Each path below is one point turned by a fixed rotation once a step. After each direction that follows a path, write how fast that rotation turns it, in deg/step (0 if it stays still).
Each turn is a multiple of 5 degrees from 10 to 175, or 0.
Each row of a path follows its step; steps can be skipped.
Rotation 1:
step 0: [  3  -1  -4   1  -6  -4 -13  -2   5  -2   2   9   7  -2  -2 -16 -11  -7
  -8   9   5  -5  -5   7   5   6  17   5 -12  -1   7   1   4   3   4  11]
step 1: [ -9   2   2   3 -11  -8  -2   4   9 -12  -3  -5   9   1  -8   4  -1  -9
  -6  -4  11   2  -1  10  12   6   3  17  -7   6  10   4   8   5  -1  -2]
step 4: [  2   5  -2   7  -7   7  -9  -6  -7   6 -10  -4  12   6  -8  -3   1  -6
  10   6  -9   6  -1 -10 -11  15  -3  10   8  -6  -5   7  -5   2   9   0]
step 5: [  6   0  -1   2   1   5 -12 -14   8   5   3   9   6   1 -10  -7  -3  -8
   9  22  -4  -2   5   8  -2  14  -8   0   0   6  -2  -2   6   1  -2  -7]
step 7: [  2  12   0  -9   7   0  -8 -12  -3  13   5  -5   3   1 -14  -6   5  -2
  -5  -5  -2   9   4  15   6   1  -2  -8  -5   7  13  -9  -2  -8   1   7]
step 10: [  7 -10  14  -5  -3   1  -1  -9  13   3 -12   8   2 -13  -2  -2  -3  -2
   2   5   3  -9 -12  11   3   4   4   0   7  -6   8  -5   1   8   8 -12]
step 14: [  4  -6  -2   4  -1  -2  -4  -8  -9  -6  -5  -5  -6 -11 -13  -8   3  -4
   0  -9  -2   7   1  -4   1  10 -18  -2  -5  15   1   8   1  10  10  -4]
step 15: [  1 -13   5  -2  -1   6  -9   0 -13  -3  -4  -1  -5   6  -4   3   6  -2
   7   1  -7  -3   4  13  -2  10  -9 -11  15  -1   6   5  -3  11   7 -12]
step 18: [  2   7  -6   0  -3  -1 -17  -3   4   1   5   3   9  -6  -8   1   7   0
   7  -1   7  -2  -2  -3   4 -12   7  -8   3   7  14   4  21   5  -5   7]
step 21: [  4 -10  -7   9 -14   5   3 -11   1   5 -16   0  -8 -10  -5  -5   1   3
  -5   6  -3   6 -10  -1   8   1   1  -3   1 -14  -3   1  -6   8  -4  11]
[ 0  0  3 -2 -2  3  2  2 -4 -1  0  2  0  2  0  1 -5 -2 -3  4 -4  4  4  1
  3  0  0 -2  2  2  4  2  3 -4 -5  1]  170
[-4  1  1 -2 -1 -4  2 -2 -1  4 -1 -1  3  0  5 -2  1 -2  2 -6  0  7  2 -1
  0  3  0  3  0  1  1  2 -2 -1  0 -4]  140
[ 2 -1 -2  0 -4  1  1  3  1  0  0  0  2 -5  0 -1  2 -7  4  0  3 -1 -4 -1
  1  3 -1 -1 -3  3 -3  2  5 -3 -4 -1]  85
[ 4 -5  2 -1 -2  1 -3 -4  1 -2 -3  0  0 -1  1 -2  5  1 -1 -4 -4  0  1 -3
  0 -4 -2 -5  2  3  2 -1  1  0 -2 -3]  10
[ 4 -4 -6 -3 -2 -2  0  1  2  1 -2  3 -1  1  2  1 -4 -3  2  2 -3  0  0  0
  1  0 -3  1  5 -2 -1  0 -3  1  5  1]  65
[-2 -3  2 -5 -4 -1  1 -3  1 -2 -4 -1  0  0 -1  1 -5  0 -1 -1  4  3 -3  0
  0 -3  7 -1 -2  1 -3 -3  0  1  0  1]  35
Rotation 2:
step 0: [ -7   5  -9   7   8  -2   4  -9   1 -14   3   3  -7  -2  -4 -12  10   1
  12  -4  11  -6  -9   0   1 -11   9 -11  -8   1   3   3  15   9   1   4]
step 1: [ 13  -3  -6  -6   8 -12   2   6   2  -7  10  -2  11   0   3  -8   2  -7
   4  -8 -13  -1 -11  -5  -1  -8  -1   3  -9  13  -8  -7  10   1  -9   3]
step 3: [ -1   7   3   4   8   3  -1 -11  13 -23   5 -10   7   1   8   3  -4   4
  -7   9  -9  -8  -5   5   8   4  -5   5   4   1   0  -1  12   3 -11   8]
step 5: [ -2  -4  -2 -10  13  -8   6  -2  -3  -2  -2  -2   9 -10   5  -1   4   7
  -3  -3 -17   6   3  11   6  11 -15  -2   6   7  -8  -1   6  -4  10  11]
step 6: [-11   1   1  -1   0   7   6 -13   9   6   2   3   2 -12   9  -2   0   4
   9   2   0   1  10   8   2  -2   0   5  13   1   2 -18  16   2  10 -13]
step 7: [  6  11  -9  -1   8  -2   5  -5  -5   0  -3  -6  -7   0   5   7   2   9
  -7  14 -11  -4   3  12   5   3   9   2 -15  13   1  -7  12  -1  11  -8]
step 11: [ -6  -4  -4  -1  20   0  -6  -1   4 -13  -2  -1  -8   7   8   3  -2   8
 -12   6   7 -13  -7  -2   9  -3   0   3  -8  -1   5  -2   8  -6  -5  18]
step 13: [  3 -20   3   0  17 -10   2   8   1   0   3   7   6  -5   4  -1  10  12
 -16  -4  -8  -9   8  10   3   1  -5   0   6  -2   1   2   4   8   8   3]
step 16: [-10   0 -10 -10   3 -21  13   2   4  -3   9   1   2   1  -1 -13   5  -9
   7   6  -1  -2  11   9  -2  -2  -1 -10   4   9  -8   7  -1   3   6  -2]
step 18: [  1  18 -15  -1   5   0   3   1  -2  -3  16   2   4  12   7 -10   8  -5
   8   6 -12  -2   5  -2   3  -2  11   9  -5  -4   3  -2  11  -1  -5  -3]
[-2 -3 -3 -1  3 -2  0  4 -2  4  0  2 -3  2  2  2  0  1 -6  1  6 -4  3  0
 -2 -3  2  2  2  0  0 -1 -3  0 -1  1]  20
[ 1  4 -1 -1  2  2  2 -1 -5  0  0  2  5  2  1  2  3  3 -4 -2  0  3  1 -2
 -1  2  2 -1 -4 -3 -6  2 -1  1  2 -4]  135
[-2 -1 -1  0 -3 -7  1 -5 -1  4 -2 -2  1 -2  0  4  2  2  2  0  2  3  5  3
  3  4  1  1  1  2  1  0 -1  1  1 -2]  40
[ 4  1 -2  3 -1  0 -4  2  1  0  0  1  1 -1  3 -2  1  0  2  0 -1 -1  5 -5
  3  2 -1  4  2 -4 -2 -8 -1 -3  2  0]  90
[-1  3  5  7 -1  1  1  2  3  1  3  0 -2  0 -3  2 -1  2 -2  1 -1 -5  1  3
 -1  4  2  1  2 -2 -3  0  4  5  0 -1]  100
[ 2 -2  0  3  5  1  0 -3 -3  2 -2  0  1 -1 -4  0 -1 -1  0  3 -4 -3  0  1
  6  0  4  1 -2  1 -2  1 -4  1  0  6]  170
Rotation 3:
step 2: [  5   3   6  -3   3 -14  -4  -2 -13 -13  -1  -4  -4  -7  -6  -6 -15   4
  -3   5   1   3   0 -13 -10  13  -4 -14  15  11  -7   0  12 -12  -1   0]
step 4: [  7 -15   0  -9  -2   2  -6  -1   3   1  -3   1   5   6  -5 -17  21  -7
 -13 -10   8  12   6 -10   8 -10   5   1  -3  -2   8  11  -2   7 -10   4]
step 6: [  7  -2   7  -2   3   3   0   0  -8   0  -8  16   4 -11 -14  -2  -1  -6
   4   4  -5 -11  -2  16  -1  -2 -11  -2 -10  14 -16  -6   4 -15   9   8]
step 10: [ -1 -14   1   9  -9  -1  -2   5  -9  -2  -6  10 -19  -6 -11  -4   3   3
  -4   2  11   0   7  -9   6   9  11  11 -18   6 -11   2  10   0  -3   5]
step 11: [  4 -14 -10  -9   0   6   7   5   7   7  12  -1  -8   2 -17 -17  11 -12
  -2 -11   5  -6   1   7   1  -2   5   9   2  -5 -12  -1   4  -2 -13   4]
step 12: [ -1   5  -3 -11  -4   2   9  11   0  -3  -2   3   3   0   7 -16  12 -12
   8   1 -19  -2  -1  12  17   1 -10   5  10  -6   5  -6   9  -8  -3   4]
step 18: [ 11  -4  -6 -16  -4   3   2  10  -6   2  13 -10  -5   1 -17  -9   3   2
  13  -7  -9  -5  -9   7   0  12  11  -6 -10  -1   0   7  -6 -10  -4  -2]
step 19: [ -1  17   6 -10   9  -9  11   2 -18  -4   9   0   6   5  -9   4  16 -11
   6  -4 -10 -11 -12  -1  11   3   0  10   7  -1   8   2   3  -4   0   0]
step 20: [ -1   7  14  -4   1 -17  -3  -9  -7   1  -3   7   7   2   9 -10  -4  -4
 -13  -3   1   6 -20  -7   1   5  -8  13  13   1  -5  11  -2  -2   7  10]
step 21: [  3   0   4   5   7  -2  -6   6   6  -8  -5  -8   1   2   1  -8  -8  -2
   5  -1   8  22  -2 -10  -4  12  -4   7 -10  -3 -14   6   6  10  21   9]
[ 6 -1  1  3  2 -1  1  1 -4 -2  3 -2 -5 -3  0  4  3  0 -1 -2  2 -5  1  1
  0  2  2 -4  2 -1 -5 -3 -2  0  1  1]  90
[-1  5  0  0  1  1  3  1 -1 -4 -4  1 -1 -4  0  4  5  3  3 -1  2  2  4  1
  4 -1 -2  5 -4  2  0 -1  3  2  1 -2]  160
[ 0 -1  3  0  1 -5  6 -2 -1  5  1  3 -2  0  0 -1 -1 -1  2  1  4  5  3 -3
 -1  3 -2 -2  3  1  3 -1 -3  2  4 -2]  60
[ 0  0  2 -1  2  1 -4  0  1  4 -2  2 -5  4  0 -1  2  2 -3 -4 -2  2  5 -2
 -3 -2  1  1 -4 -6 -1 -3  3 -1  1  0]  60
[ 3  3 -5 -3  2 -3 -1  2  1  1  0  1 -2  4 -1  1  0  4  2  0 -4  0  3  6
  0  2 -2 -2  3  4  1  0  1 -5  0 -3]  65
Rotation 4:
step 1: [  7   7  -7  -4   6  -3  -1  -7   1  -2  -3  -3  -6  -5  -5   5   4  11
  -9   8   2   7 -12   5   7   9   0 -14  20   5 -10  -6  -6  -2  11  -4]
step 2: [ -7  13   8  11   2   1   5   4 -14  -2  -5   9  -2  -5  -7  -4  -3   3
  18   4   1   1  10  -6   3  16   9   4   4  -7  -5  -6   5   3   3  -5]
step 3: [  2  -1   1   7  -6   6  -5  -3  -5   3   3 -20  -6  -5   0  -9  13 -17
  11   8  12 -12   0   6  -4 -10   3  -1   3  -5  -3  -4  -3   0  -1   5]
step 4: [-16  -1   4 -10   0  -1   2  -9 -11   0  -7  -9   6  -6  11  -3   4   5
  -2 -12 -11   1  10   9   2  -8  -6  -6 -16   6   3  -9   0  -2   3  -6]
step 5: [  6 -15   3   4   1   1   5   7   7   1   1  -6  -9  20  13  -1  -8   3
   5  -2 -10   3 -10   3  -6   5   2 -12   3  -1   4  -8  10  -9   3  -8]
step 10: [  7  -4  -2   1   8   1   5  -3  -6   8   5  -7  -7   1   6   1  10   4
   0 -20 -11   3  -6  14   1   8 -10   7   3  -2  11  -9  -8  -6   8   4]
step 16: [  9  -3   1  -8  -1  -1   5  -2   6  -2   1  -7   7  -6   3   1  -6  -4
   0   7 -17 -15 -10  22   3   2  -1   4   9   0   6  -4   0   5  -6  12]
step 17: [  3   5   4  -5  -3  -8   1  13   0  11  -6   3   2 -10 -11 -17  -3  18
  -3  -2  -5   7   0   0   1  -7   8   0   0   8  15   0   3  -8  -6  -5]
step 19: [ -1   3  -1  -5   3  -1   3  -5 -12  14 -16  -3  -2   0  -6   8   3  -6
   1  -8   2   3  -6  -4  19   3   1   3  -4  -4 -14   6 -14  -9   4   5]
step 20: [  1  10  -2   4   2  -9  -6   8 -13  -6   9 -13   2  11  -5  -1   9 -14
   9  -4 -15  10  -3   0   1  10   0  -4  -6  -3   4   0   9  10   1   6]
[-5 -1  3 -1 -1 -3 -1  0  0 -2  3  1 -2  3 -2 -2  1 -4  1  0 -3 -3 -4  0
  1 -3 -2  1 -4 -4  1 -2 -6  2  4 -3]  65
[ 2  5 -1 -4 -4  3 -1 -3 -3  3  3 -4 -2  3  2  1 -2 -1 -1 -4  2 -2 -1 -1
  1  0  3  5 -2  0 -1 -2  3  5  0 -5]  65
[-4 -2 -4  3  1 -2  2 -5  0  0 -2 -1  2  1  0 -1  4 -4  2 -6  3 -2 -1 -2
  1  0 -1 -1 -3  0 -2  2  4 -5 -4 -1]  70
[ 2  0 -1 -1  2 -4 -1 -1  7  2  0 -4  3 -3 -5  0 -4  2  0 -3 -1 -2 -1 -6
 -1  3  0  4  2  0  2 -1 -2  0  1  2]  40
[ 2  0  0 -3  1  0  4  4 -2  2  3  2 -1 -1 -2  3  0 -1  7 -3  3  1 -3 -1
 -4  0  1 -2 -3  0  5  2  1 -2  3  0]  145
Rotation 5:
step 0: [ -1 -10   9  14  -8  -4  -1  -7  -9   5  -1  13  -1   5   3   2   2   7
  -9  -5   4   7  -2  11  -2   3   1  13 -14   9  -7  -1 -11   0 -10  -3]
step 2: [  4   4  10  -1   5   5  -1   0   0   0   2  -9  16  14   6   6   6  -3
   8   6  15  -1   6  -2  -1  -1   2  17   5  -7   1   1  -4 -14   2  -9]
step 4: [  9   6  -5   7  10  -8  -2   4   3   2   9   4 -12  -8  -6   6  14  -6
  -1   5   5   0   9  -8  -9  -6   6 -10  -9   0  -1   2  -5 -17   5   6]
step 6: [  2  -2   3  -7  -3  -3  -7   5 -10  -3  -1   0   5  14 -14  -1  -8   6
  -1  -3   1  -3  -1 -10  -8   7   4 -12  -4   1  -1 -22  12  -3   3   5]
step 11: [  6  -1   3  -3   7  -6  11   5   5  -4  -5   8   2   2  -5  -6  -7  -2
   1  11   6  10   3   9 -11   6  -4  12  -4   6  -5   8  -9 -21  -7   0]
step 13: [ -1  12   1   7  -8  -6   7   7  -5   4   2 -18  -7   2  -2   3   1   2
   1   3  10  -3   2  -3  -2   6   3  -5   3   4   8  -2  12 -18  17  -6]
step 15: [ -8  -6 -15   4  -3  -4 -11  -2   0  -8   1  -1   1   0  -2   7   2  -8
   3   9 -15  -8  -1 -15  -3   3   0  -7  -3  15   4  -7   0  -9  -1  14]
step 17: [  0  -8   3 -15  -3  17   1   7   4  -2 -10   2   0   0   0   0  12  15
  -9  -1  -9   2   0  -3  -7  11  -3  -5   8   8  -4 -10   5   4  -3  -7]
step 19: [ -5  -9  -2  10  -7  -4  -7  -4  -6  10 -13   1  -3   6  12 -11   2   5
 -10   8   0   2  -3  11   5   5  -7   1  -1  -3 -17  11  -9  -5   0  -2]
step 20: [ 12  -9   9  -8   8  11  12   3  -7  -7   4  -8  -7  -5   8   3  -2  -3
   2  13  -4   1   1   6  -2   7  10   0   6  -5  -3   3  -5 -14  13  -1]
[-3 -2  2  1 -1  0 -2 -1  2 -2 -1 -4  2 -1  1  2  1 -1 -2 -2  1  2 -5  1
 -1  4  3 -3  1  3 -3 -4 -2  6 -7  1]  40
[-2  1 -1  2 -1 -3 -6 -2 -4 -1 -3  1  4  1  2  3 -6  0  1 -4  1 -3  0 -2
  1  1 -1  3 -3  2 -2 -2  1  2  4  2]  115
[ 1  1 -5 -3  0  2  0  0  1  4 -1 -3  4  3  1 -5  0 -1  2  0  0 -3 -4  2
  3 -2  2  1 -5 -1 -2 -2  4 -3 -3  2]  85
[-4 -1 -3 -5 -2  2 -2  2 -1 -3  2  1  4  3 -1  1 -1 -1 -2 -1  6  3 -1  0
  0  1 -3 -1  1 -3  4 -1  3 -1  0 -4]  95
[ 3  3  2  0  0 -2 -2  1  3 -1  0  1 -1 -3  2 -4 -3 -5  3 -6 -2  0 -1  2
  3 -2 -1 -1  1 -2  5  1  2  5 -2 -2]  0
[-1  2  0 -2  0  3 -3 -1  1 -1  3 -3 -3 -1  4  4  5 -4  2  2 -2  2 -4 -5
  1 -2  1  6 -2  1  3 -2 -1  0  3  0]  135
[ 1 -1  0 -1 -2  1  1 -3  2 -4 -5 -3 -1  2  0  0  2  5 -3 -1 -3 -3 -4 -3
  4  1 -6 -2 -2 -1  2  4 -1  1  0  1]  155
Rotation 6:
step 0: [-10  -1  -6   4  -8  13   6  -8   2  -2   0   4   5  -7   8   8   2   2
  -2   0  -6  -3  -1  -7 -11 -15  14   6   2   7   4  -8  -6  -8 -10  -8]
step 5: [ -5  -5  11  -7   4   3 -11  -7  -5  -4   0  -3  -1   6  12   2   0   3
   4  -6   7   0  -3   6   7 -11  17   1  -3  10   2 -12  -1   7  15  -3]
step 9: [  0 -14  -4   5  -8   1  -2  -3  13  -4   3   5  -1 -15   6   6  -1   5
   1   0   0   8   6 -15  -8  -9  11   1   3   7  -9   0 -14   0   7   1]
step 10: [ 13  -8   6  -3   9   6   1  -6  -3  13  10   8   3   5  -8  10   1  -1
  -7  -4   7   2  -2  -4   1 -16  12  -3   2  -2   0   9  -7  -7  -2   3]
step 11: [  4  -6  -1   5  -3   9   4   2 -12   7  12   4 -15  -3   9  11  20   2
   3   3  -2   6   0  -4   4  -4   4  -5   6   2   5 -13   4  -3   4  -7]
step 15: [ 11  -2   1   9  -2  -4  -6 -11   6  -1   6   1   8   7   9   2  10  -7
  11  19   5 -11   2   0  -3  -1  14   2   3   0 -10   0   2   0  -2  -3]
step 17: [  4  -1   6  -4  19   9  -1 -11   5  -1   0   9 -10   1   2   1   6  -3
  -3   8   0  -3   2  -3   5  -4  12  -1 -11  -4   1  -6 -12 -15   7   1]
step 18: [  0 -13   2  12  -1   8   3 -14   1   9  -1  -8 -11  -3   8   1   0  -2
   3  -4  -2  -2  12  -5  -2  -8  13  -1  15   9  -2 -10   0  -2   3  -3]
step 20: [-10   1  -3   3   2   7  -2  -1 -10   2   9  10  -4  -3   9   5   5  -7
   3   5   4   1  -7 -11  -1  -4  -5   7   6   6   0  -2 -12 -11   7 -20]
step 21: [  4  -3   4  -9   0  -3  -3 -12  -3   7   8   1  16  -5  12   0  -3   6
  -8   3  -2   7  -2   0   4  -2  14  -2   4  16   4  -1  -2   2  17  -3]
[ 0  3  0  2 -3 -2  0 -3  2 -2 -4 -2  1 -1  4  3  0  1 -4  5 -4  4  2  2
 -2  1  3  4  4  1 -2  0  1 -3  2  1]  120
[ 4  2 -1  1 -4 -2  4  0 -2 -1  2 -1 -1 -4  3  4 -1 -3 -3 -4  4  0 -1  0
  6  0 -1 -1  1  4  4  4  0 -3  0 -2]  40
[ 1 -1 -5  0  4 -3  0  5  4 -1  1  0 -4 -4  1  0  1  3 -1  1  0  0  3 -2
  1  3  1  3 -5 -4 -1  3 -1  0  4 -2]  140
[ 0  2 -2  2 -2 -1  0  1 -1  4 -5 -1  3  0 -1 -3 -3  1  4 -1 -4 -3  1 -3
  3  0 -4  2  0  3 -4 -1 -2 -3  0 -5]  60
[ 1  0  2  6 -1  0 -2  2 -3  0 -1 -1  2 -4 -1 -3 -2 -1  0  1 -1  3  2  1
 -4 -5  2 -1 -4 -1  3  5 -1  1 -5 -2]  115
[ 7 -2  3  1  1  3  4  7  5 -1 -3  0  0  3  3 -1  1 -1 -2  3 -2 -2 -3 -3
 -1 -1 -1 -1  2  0  2 -1  0  0 -2  0]  20
[-4 -2 -1  3 -5  1  1  2  1 -1  1 -3 -6 -2  0  1  1  1  5 -1  2  1 -1 -3
 -6  1 -1  3  3  2  2 -2 -1  1  0 -3]  160
